(in the rows, 128 means zero)
Each path below is one point turned by a fixed rotation once a step. After each direction that follows a path, write how fast that rotation turns it, in degrees each step (0 if it stays still).
Each turn is a multiple of 5 degrees from 10 to 175, or 0.
Each row of a path follows its step; steps can be skipped.
Path 1:
step 0: [139 131 120 133 132 129 131 123 125 151 135 119 125 137 124 136 142 128
 128 130 129 133 128 122 131 127 134 134 128 131 140 125 123 126 117 133
 120 131 121 143 133 130 140 131 129 130 130 116 126 124 115 125 133 123
 125 127]
step 1: [129 124 137 124 137 120 130 128 119 138 127 126 138 132 137 126 133 119
 140 121 123 125 135 121 136 122 133 139 136 131 125 133 122 122 123 128
 120 121 126 136 122 124 122 136 129 134 131 110 124 127 116 134 123 117
 130 140]
step 2: [126 127 130 128 137 123 138 120 127 137 130 120 135 133 124 118 136 134
 123 124 113 131 136 123 135 124 131 131 126 126 133 124 123 126 128 122
 140 129 114 140 121 136 138 139 128 133 128 125 121 118 114 140 127 125
 121 124]
step 3: [134 118 131 125 147 113 122 129 114 134 132 126 128 135 127 127 136 114
 133 120 130 135 132 122 126 134 133 137 120 121 134 135 131 125 123 118
 136 124 133 136 122 136 130 139 140 129 136 127 130 126 120 125 123 122
 125 126]
step 4: [134 129 128 126 132 120 116 120 115 133 131 127 130 133 129 126 130 138
 128 129 121 123 126 131 138 123 130 135 125 124 134 128 119 135 118 125
 122 133 116 141 129 142 127 149 138 133 128 122 123 122 126 122 138 123
 129 121]
step 5: [132 133 130 129 136 123 125 127 119 133 133 122 134 127 120 133 128 120
 133 131 120 127 122 123 144 129 129 148 129 126 134 134 127 136 124 129
 131 118 134 143 110 125 135 129 133 121 126 123 126 122 120 128 136 117
 132 131]
step 6: [126 129 128 128 135 122 129 113 121 143 137 125 132 142 131 123 135 126
 122 131 125 135 125 123 138 124 130 136 139 123 138 132 127 130 119 122
 125 135 114 130 121 131 126 128 131 124 133 126 121 123 112 121 131 138
 130 140]
step 7: [126 128 125 137 134 125 125 126 114 144 130 116 131 127 133 130 135 133
 135 116 128 132 142 129 130 127 128 130 137 126 135 130 122 134 122 127
 134 122 138 138 124 125 124 136 139 129 129 125 131 119 110 132 129 120
 124 138]
step 8: [125 119 126 127 129 120 123 115 127 132 119 123 131 138 136 130 134 128
 129 119 117 137 129 125 134 116 131 134 121 123 140 142 130 132 128 128
 133 132 123 140 125 127 130 137 133 130 126 108 119 119 121 133 126 133
 125 123]
step 9: [136 128 142 135 138 118 124 127 117 132 127 133 136 137 123 126 130 134
 126 122 129 131 138 119 127 129 124 142 127 122 134 138 123 132 130 121
 124 130 125 136 128 128 145 134 137 118 126 124 137 122 115 135 129 118
 126 127]
step 10: [132 130 130 130 135 124 121 131 121 133 114 120 134 137 120 132 136 130
 126 134 124 131 124 119 137 130 135 132 128 128 141 129 127 123 125 122
 133 138 119 135 127 122 124 150 137 125 137 122 122 126 117 119 131 121
 136 130]
Directions:
[128 129 132 125 129 126 127 131 129 128 127 128 128 129 125 126 128 130
 130 128 125 132 132 130 129 127 128 128 124 127 127 126 132 128 130 126
 128 129 128 128 129 129 128 131 129 127 129 128 128 130 129 127 126 127
 129 126]
55
[126 127 126 128 128 128 128 129 129 125 126 123 128 127 128 129 126 130
 128 131 126 129 128 127 131 127 131 128 128 132 129 125 127 128 128 128
 132 126 129 130 129 126 127 128 127 127 126 129 128 125 128 129 128 127
 128 125]
130
Path 2:
step 0: [136 127 139 124 130 110 129 125 114 130 124 128 123 124 131 122 119 116
 127 133 145 124 133 132 127 130 120 125 124 135 124 133 125 125 128 122
 135 112 121 128 128 134 119 123 139 126 115 124 139 131 126 129 129 131
 120 129]
step 1: [140 132 129 120 131 110 121 121 127 130 125 130 130 130 125 130 144 130
 136 130 122 131 121 140 136 126 126 128 124 141 125 126 136 134 112 134
 121 134 134 130 130 124 121 121 122 125 117 125 130 120 118 132 128 130
 121 117]
step 2: [126 131 130 135 140 109 120 127 130 137 133 124 123 131 128 129 121 118
 131 127 136 139 123 132 123 133 130 122 122 131 126 139 124 118 136 127
 121 125 136 140 134 134 124 113 137 120 128 120 144 124 128 123 128 125
 125 135]
step 3: [129 134 130 122 123 113 119 126 129 139 136 133 127 118 142 128 131 135
 140 132 132 125 122 128 131 123 135 115 119 124 133 137 128 129 112 134
 118 136 122 134 131 131 130 125 124 136 124 120 125 125 135 134 125 129
 120 115]
step 4: [115 132 135 129 133 117 126 120 135 136 130 123 132 120 127 132 133 134
 134 132 133 142 122 136 126 144 137 128 124 117 123 133 126 121 129 128
 128 133 128 126 139 127 132 125 115 113 131 125 139 124 128 131 125 124
 135 141]
step 5: [123 128 134 125 129 129 131 134 125 137 135 113 133 117 140 130 131 128
 132 139 127 125 132 115 126 132 126 118 114 117 138 132 125 128 122 127
 131 129 108 128 124 129 118 117 129 133 128 120 132 124 127 129 122 118
 125 121]
step 6: [115 127 144 114 117 111 136 134 128 125 131 127 129 120 130 129 131 136
 124 128 122 137 124 131 133 131 124 133 129 126 129 124 122 135 130 123
 131 133 124 115 128 134 130 125 111 120 125 128 141 124 122 140 129 130
 136 128]
step 7: [126 134 136 121 134 125 134 121 119 135 140 108 135 127 121 125 133 125
 125 123 129 127 139 117 134 132 121 130 116 133 135 127 125 123 130 121
 122 121 121 128 126 126 119 115 127 129 120 124 123 134 112 127 124 125
 127 138]
step 8: [136 125 127 113 120 107 137 137 121 129 131 132 129 130 131 122 130 133
 116 130 129 123 123 131 123 128 118 117 131 139 135 125 130 139 136 136
 123 124 127 115 131 132 133 118 120 124 129 119 132 125 121 133 121 127
 122 129]
step 9: [134 138 136 134 125 116 134 118 133 143 137 126 131 127 122 123 121 120
 127 122 134 127 128 134 128 134 121 144 124 132 124 131 128 133 127 121
 122 130 133 127 132 118 131 113 124 123 110 122 122 138 123 124 126 126
 116 132]
step 10: [132 131 111 129 134 114 125 125 125 139 125 124 139 120 131 120 128 132
 119 122 138 124 122 132 128 134 120 113 126 134 126 127 138 124 129 139
 120 126 128 123 125 116 132 120 133 131 127 118 138 125 126 133 125 122
 132 115]
Directions:
[127 128 124 127 128 124 129 129 130 127 130 130 125 129 125 130 127 126
 128 127 127 128 129 126 129 127 130 127 128 131 129 128 126 126 130 129
 126 128 128 129 129 129 128 127 126 128 128 127 123 125 127 127 129 130
 126 129]
60
[130 130 131 129 125 126 128 129 128 129 129 125 126 128 127 129 131 129
 128 129 129 127 129 129 128 128 128 127 129 126 129 130 131 125 133 125
 127 128 131 128 129 127 126 129 128 128 128 127 126 125 129 133 129 126
 127 125]
0
[130 130 129 128 127 127 128 131 128 128 127 131 126 128 125 130 128 129
 129 130 125 128 126 127 129 131 127 131 127 128 128 125 130 128 125 126
 126 130 128 128 132 130 129 130 125 128 127 129 129 132 128 129 129 129
 128 127]
140
Path 3:
step 0: [134 134 117 128 125 121 128 124 133 117 133 130 127 122 127 135 127 135
 136 128 117 130 120 135 130 137 131 128 116 123 115 124 128 119 130 129
 130 120 136 124 132 135 129 129 141 121 135 138 134 128 120 131 123 120
 129 132]
step 1: [125 140 135 134 128 116 137 137 123 119 133 122 123 134 132 131 120 124
 126 125 130 118 124 135 133 124 135 130 127 127 118 136 122 128 132 122
 127 123 124 136 140 134 126 126 123 127 137 136 121 132 123 141 124 124
 133 124]
step 2: [131 140 124 125 125 135 128 134 127 128 125 136 123 131 125 126 115 124
 126 126 134 127 128 128 132 120 126 140 127 138 132 141 126 133 124 131
 128 128 125 130 117 125 143 122 122 126 142 128 126 144 123 129 131 120
 124 127]
step 3: [132 125 136 121 137 134 129 130 132 135 124 139 127 120 130 127 128 129
 129 126 128 134 120 129 123 131 129 131 129 130 141 131 124 131 126 126
 125 128 126 127 119 138 135 148 124 114 138 131 130 124 117 122 114 125
 128 127]
step 4: [129 125 137 138 130 129 118 124 137 138 132 124 125 128 133 131 120 126
 126 117 124 128 122 130 132 130 116 125 117 122 125 114 118 129 112 128
 135 128 134 129 135 127 129 138 132 121 131 136 128 127 127 135 121 122
 127 130]
step 5: [137 135 125 130 130 120 127 129 121 128 130 132 131 121 141 133 132 127
 133 126 120 129 122 121 129 118 123 132 116 133 112 129 112 133 127 128
 137 123 125 122 131 122 122 127 128 137 130 124 123 126 120 140 131 125
 123 126]
step 6: [142 138 127 127 120 138 140 123 120 123 129 144 136 130 127 135 125 126
 124 123 121 124 130 131 133 123 133 123 125 120 124 148 125 125 127 124
 121 128 126 130 124 121 124 132 127 126 124 135 131 128 118 133 130 126
 126 127]
step 7: [117 140 135 126 128 140 130 140 123 127 120 138 126 128 122 134 123 129
 124 120 127 127 119 128 130 140 129 127 129 121 120 135 129 118 126 122
 137 122 131 130 122 135 136 141 121 132 131 127 135 136 132 125 126 133
 132 126]
step 8: [129 132 121 134 124 130 128 133 124 133 123 122 117 123 119 139 120 131
 128 125 127 121 119 130 127 133 123 142 121 132 137 126 119 122 120 125
 129 130 138 121 127 133 134 127 130 130 137 124 122 115 128 127 114 129
 134 123]
step 9: [140 130 141 132 140 131 131 123 123 131 122 120 127 116 126 127 122 125
 135 128 122 122 125 136 130 124 120 130 133 135 123 128 109 127 137 134
 126 136 130 122 136 125 134 128 127 121 128 134 118 129 127 128 128 129
 122 125]
step 10: [127 132 138 127 132 132 120 121 112 132 135 127 135 123 131 128 129 129
 124 130 126 121 135 127 146 121 123 135 131 132 123 133 127 124 125 124
 139 128 124 130 126 117 129 132 132 117 132 129 144 126 120 128 129 123
 118 128]
Directions:
[127 129 129 126 128 127 127 130 129 129 133 128 129 131 131 129 129 128
 125 131 128 127 130 131 127 128 128 129 129 131 128 125 126 131 129 129
 127 131 130 128 126 127 130 130 127 127 130 130 128 129 128 127 126 126
 126 127]
45
[128 123 127 127 127 126 128 129 131 127 128 127 129 130 129 125 131 129
 129 129 132 128 128 130 128 128 129 127 131 129 129 127 133 129 128 130
 127 130 129 127 128 128 125 128 128 131 126 126 128 128 131 127 130 131
 128 129]
0
Path 4:
step 0: [125 129 134 122 126 125 121 130 130 129 125 125 132 139 137 128 125 124
 130 132 134 138 115 122 137 121 139 131 135 122 134 125 146 129 135 127
 127 132 123 120 130 119 119 118 122 134 135 129 118 127 129 128 119 132
 140 127]
step 1: [124 135 130 114 115 126 124 128 116 127 135 123 121 120 130 125 135 135
 134 134 130 130 126 130 128 131 124 135 126 121 133 135 140 133 125 123
 127 123 132 122 121 129 113 118 113 121 132 126 129 118 123 127 129 133
 129 131]
step 2: [125 128 122 127 119 138 125 127 123 121 132 127 128 126 129 128 138 121
 134 118 126 130 125 115 140 132 130 123 125 126 127 134 139 121 134 133
 120 130 127 119 135 125 117 131 126 134 135 136 123 117 127 133 119 140
 139 135]
step 3: [137 129 133 124 126 124 127 123 122 128 133 133 117 129 125 119 133 128
 129 124 138 127 123 121 137 129 134 126 123 131 123 131 148 141 129 122
 128 135 122 119 128 135 127 114 132 121 132 125 128 126 119 128 132 142
 125 134]
step 4: [134 129 128 133 122 133 118 123 123 132 130 122 120 127 118 130 133 117
 136 124 126 129 120 126 144 133 133 120 125 128 143 129 132 130 128 125
 128 118 123 123 137 126 118 126 115 122 140 123 126 138 125 126 124 134
 130 126]
step 5: [133 124 130 116 124 129 123 134 132 124 125 128 126 127 114 118 141 140
 126 131 128 126 127 128 141 126 133 119 124 130 130 121 130 123 140 125
 129 136 117 119 123 127 123 116 120 121 130 122 130 123 129 136 124 135
 135 134]
step 6: [120 133 134 127 122 131 126 132 123 128 126 127 118 135 129 131 126 124
 136 126 136 132 134 115 145 125 131 131 127 121 137 126 134 132 139 116
 135 126 122 120 119 124 123 132 125 130 131 116 128 135 119 133 120 126
 135 134]
step 7: [126 133 127 126 115 130 125 125 129 128 134 134 125 120 123 134 130 140
 124 135 128 145 137 127 140 133 120 125 122 123 134 130 130 129 121 126
 127 128 120 114 127 134 123 120 124 116 136 134 131 128 123 136 127 128
 130 139]
step 8: [118 127 125 124 121 137 133 127 126 118 131 125 127 141 127 126 135 127
 130 130 125 137 133 130 137 132 135 117 120 133 130 139 136 131 129 124
 127 130 115 125 128 131 124 138 134 131 136 116 119 132 129 132 125 139
 137 138]
step 9: [124 137 130 119 128 139 134 130 129 129 120 135 127 127 120 124 135 126
 131 129 140 134 132 126 141 133 124 127 139 136 132 131 135 140 129 118
 137 132 120 120 132 135 124 118 130 116 135 132 122 134 132 123 134 128
 123 133]
step 10: [128 130 125 124 129 144 121 119 124 124 129 138 120 131 113 126 128 133
 135 119 125 136 138 133 134 128 128 128 128 135 137 135 127 135 131 125
 133 120 117 130 135 125 120 137 114 126 129 122 134 129 129 135 129 132
 137 128]
Directions:
[128 126 128 128 127 127 127 127 128 128 129 125 127 129 130 128 130 127
 123 128 127 129 125 130 126 129 131 125 129 127 131 128 127 130 125 126
 128 131 125 127 130 128 126 126 130 130 128 127 128 132 131 127 129 127
 126 128]
85
Path 5:
step 0: [120 128 120 128 142 121 129 137 131 118 126 116 120 135 125 125 128 115
 116 126 123 123 138 126 119 131 130 127 133 123 124 122 120 132 126 131
 125 139 128 128 127 121 128 123 120 125 133 135 133 138 131 141 130 136
 127 118]
step 1: [127 128 133 119 120 121 129 117 130 132 116 129 127 129 139 127 137 128
 123 133 129 138 125 134 122 119 132 139 130 112 124 118 133 131 124 125
 132 133 140 125 132 139 138 122 130 124 127 122 128 128 123 126 129 144
 131 130]
step 2: [121 117 125 125 122 111 138 123 128 133 138 125 131 129 135 123 128 117
 120 123 139 130 127 136 130 138 129 114 122 130 119 130 128 125 123 137
 125 126 124 133 121 116 131 123 131 125 124 132 126 129 123 129 135 131
 118 134]
step 3: [138 136 134 122 124 135 131 130 130 137 124 120 131 132 129 131 140 133
 128 128 133 136 129 132 127 126 122 133 126 132 134 141 124 124 113 129
 115 133 125 134 120 137 134 117 129 126 136 114 135 134 127 134 130 122
 116 129]
step 4: [122 125 129 130 133 118 122 137 123 124 128 127 109 135 129 117 124 135
 121 131 130 121 127 117 137 132 118 129 136 125 124 131 127 123 121 130
 133 131 124 132 127 124 141 134 119 122 136 133 125 143 123 132 140 128
 125 129]
step 5: [122 127 133 131 120 130 132 121 124 130 123 128 132 134 127 124 124 130
 123 137 131 132 127 132 113 115 120 126 132 124 116 129 133 134 124 124
 145 142 120 130 133 140 124 120 124 123 132 112 125 128 120 126 124 126
 132 125]
step 6: [123 113 125 126 117 119 139 122 133 125 129 127 130 131 130 122 119 118
 138 121 121 128 127 133 131 120 122 124 129 122 130 135 125 123 137 139
 134 129 132 125 116 116 141 132 128 131 128 121 120 138 133 132 133 122
 125 129]
step 7: [133 124 131 120 131 133 132 122 117 143 140 125 126 135 131 126 133 121
 137 138 126 129 128 127 124 131 123 141 118 132 125 129 129 129 130 129
 126 131 133 129 134 139 124 132 131 133 138 119 131 128 127 138 129 120
 108 127]
step 8: [128 123 129 134 126 127 125 137 124 131 134 111 112 134 132 127 124 142
 132 116 114 125 121 115 117 127 131 123 129 125 120 130 122 124 128 135
 126 127 132 138 129 122 131 130 125 131 135 129 126 122 130 131 141 128
 133 134]
step 9: [121 120 139 117 122 127 128 139 120 132 113 137 129 128 128 128 131 133
 125 132 127 121 122 130 119 123 123 133 131 122 122 137 124 140 133 117
 126 141 121 127 139 121 120 125 133 125 128 124 126 120 127 139 121 127
 125 124]
step 10: [132 121 134 130 129 120 139 121 137 130 130 118 122 128 130 130 118 123
 134 132 122 128 117 137 134 119 123 118 140 131 128 140 123 132 131 128
 135 127 136 126 123 126 137 130 125 126 127 141 125 118 133 132 128 140
 125 117]
Directions:
[130 123 128 129 124 124 130 126 127 128 128 131 130 128 125 129 126 128
 126 127 131 130 126 129 129 127 127 127 127 126 127 131 129 129 128 128
 129 129 128 126 130 128 128 127 129 130 125 128 129 128 131 130 127 131
 131 129]
90
Path 6:
step 0: [119 129 126 127 120 124 137 144 138 128 124 126 127 119 119 134 134 132
 137 125 125 118 131 127 128 128 123 122 131 121 129 124 129 125 120 113
 128 133 126 128 122 127 117 136 131 141 132 124 125 140 127 130 129 120
 132 127]
step 1: [126 131 130 140 134 124 137 125 120 132 127 134 123 117 119 138 127 137
 127 142 136 133 134 130 122 126 144 131 122 127 131 132 137 130 123 124
 136 128 133 122 135 126 123 135 130 126 127 131 124 133 126 116 134 130
 136 133]
step 2: [132 134 132 128 134 125 139 120 133 129 123 130 119 130 130 129 123 136
 134 134 127 125 124 131 135 127 114 121 129 122 124 120 131 129 131 137
 125 126 143 134 134 123 125 134 136 124 137 137 121 129 125 126 120 128
 144 117]
step 3: [133 117 131 135 125 116 132 140 124 119 131 119 130 132 133 128 124 125
 128 139 134 118 129 140 127 136 127 120 125 137 126 126 131 132 121 115
 129 126 127 134 129 128 130 125 136 131 131 122 125 136 138 122 129 127
 132 112]
step 4: [137 128 132 131 122 128 129 135 131 121 123 121 129 113 123 123 137 130
 132 136 134 127 124 130 128 128 133 131 115 116 111 121 125 125 133 128
 140 131 130 130 133 130 125 137 122 136 121 134 134 129 133 126 132 122
 138 129]
step 5: [128 131 132 110 137 110 128 122 133 127 129 129 127 124 127 122 128 127
 121 132 129 135 136 126 130 122 137 118 121 127 122 128 131 124 126 127
 127 123 142 120 138 126 122 141 136 129 136 122 126 132 132 124 125 129
 123 126]
step 6: [133 139 127 131 124 124 129 138 139 133 137 127 129 124 131 128 126 126
 125 127 123 127 125 144 125 135 123 131 130 116 119 128 138 133 125 120
 116 132 141 127 129 121 137 128 132 137 129 120 123 134 119 125 129 133
 135 126]
step 7: [133 135 129 129 128 117 136 123 120 135 127 124 134 122 132 132 124 128
 129 143 130 127 137 141 130 130 127 123 127 121 127 124 131 125 131 127
 128 127 126 127 141 139 131 118 114 128 116 126 127 125 142 122 134 126
 131 128]
step 8: [124 135 130 122 133 132 117 135 133 127 121 125 131 128 120 130 132 135
 130 133 126 119 130 129 140 116 124 114 130 128 125 122 128 123 130 130
 124 134 135 129 140 124 128 139 123 136 126 122 129 126 131 142 136 120
 134 114]
step 9: [124 131 136 128 130 127 128 127 122 127 127 132 126 122 121 130 118 128
 133 122 133 122 132 139 128 130 144 121 129 128 122 130 135 119 118 117
 125 133 126 133 127 125 133 134 139 139 127 111 123 127 130 117 129 119
 127 132]
step 10: [125 128 120 128 136 124 136 130 128 138 127 119 118 116 118 138 122 132
 133 127 126 137 119 130 137 128 126 130 120 114 126 126 135 132 124 134
 123 136 134 134 131 125 123 125 119 134 121 132 124 131 132 121 121 120
 137 134]
Directions:
[128 128 127 132 128 127 128 131 129 130 128 133 131 128 127 125 130 128
 128 125 130 128 125 130 125 126 127 128 127 129 129 128 128 130 126 125
 127 128 126 128 129 130 130 127 130 128 129 125 131 128 128 126 127 126
 131 130]
125
[128 126 127 129 126 130 124 130 129 127 130 130 129 128 130 129 128 126
 131 129 129 127 131 128 126 127 130 126 128 129 127 125 126 126 128 129
 128 126 126 131 129 127 126 128 128 131 126 130 129 125 130 129 127 124
 127 125]
80
[125 127 130 128 126 130 127 129 129 128 127 126 127 129 131 129 129 129
 126 125 127 130 128 127 127 126 128 131 129 128 130 127 130 125 127 127
 127 128 128 128 130 132 131 130 130 125 123 130 129 130 129 128 125 129
 127 126]
0
